In the data rows, the value 128 means zero.
Some points, each followed by its number:
[104 153 152 136 166 125 129 125 145 144  84 111 120 100 105  96] 0
[141 130 141 125 132 190 138 162 135 101 118 147 152 146 161 107] 1
[102 104 141 115  87 172 147 115 120 210 158 145 150 149 131 141] 2
[151 146 135 128 114 168  99 161 120 144 168  99 147 164 220 131] 3
[137 127 118 112  85  93 140  94  85 104 159 156 107 144 116 145] 4
[148  94  97 124 132 150 105 142 127 119 102 126 124 145 145 108] 5
[  0 149 137 131 194 127 244 104 152 128  58 165 143 120  83  84] 6
[143 152 135 107  99 176 110 162 139 135 137  80 140 117 183  87] 7
[115 109 119 140 161 112 157 111 161 143 140 143 168 109  59 134] 8
[122 117  75 140 138  52 127  80 112 143 120 149 135 124  87 153] 9
[142 121 132 127  94 170 115 176 115 143 165  52 126 131 205 106] 10
[135 116  85 134 147  39 126  86 132 150  94 144  95 130  79 161] 11
[118 126 113 137 131  52 153  83 128 146  96  79 120  81  73 149] 12
[132 131 133 134 204 103 122 149 146 131  60 105  99 121  82 109] 13
[128 108 108 144 107  72 134 101 128 125 132  90 142  81  94 172] 14
[134 153 128 115 157 123 109 138 125 133  91 118 162 142 146 201] 15
[118 106 128 108  94 129 134 127 132 135 128  87  99 154 126 117] 16
[161 137 147 112  82 169  94 191  99 132 195  63 175 150 240 107] 17
Which three points above are nearest to each new point, looking only along the 6 directions in which the numbered points spread most? Their numbers follow each, nearest first.
[107 115  80 158 161  63 125 253 142 144  63 122 140 109  59 135] 13 0 8
[109 130 151 136 147 132 146 140 142 115 126  87 133  88 126  84] 0 16 7
[122 136 143 119 138 146 111 163 136 100 162 183 138 158 159  96] 1 5 3
[138 112 141 118 102 160 152 163 146 119 159 139 145 116 124 111] 16 1 5
[107 172 156 132 155  92 135  83 128 150  54 114 139  94 104 102] 0 13 8
[147 129 171 137 151 128 131 163 138 114 166 104 127 113 147 110] 7 16 5
[120 107 107 160 177  89 142 169 158 105 108 104 141 108  91 146] 0 13 8
[133 116 109 161 130  84 155 140 161 129 126  84 130  47  71 152] 12 14 8
[164 131 114 126 170 179 140 161 138  86 113 165 140 125  70 124] 5 1 0
[138 116 113 140 147 121 145 120 151 131 144 151 129 255  70 142] 5 8 4
[150 130 111 139 170 127 107 147 133 118  56 144 146 128 106 109] 13 0 5
[ 88 137  99 149 144  26 168  61 189 174  55  92 154  98  64 107] 12 8 14
[161 141 142 109  54 169 104 133  89 107 199 137 160 159 192 154] 3 17 10
[127 129 139  85  80 116 137  96  82 122 156 175  80 158 136 168] 4 16 5
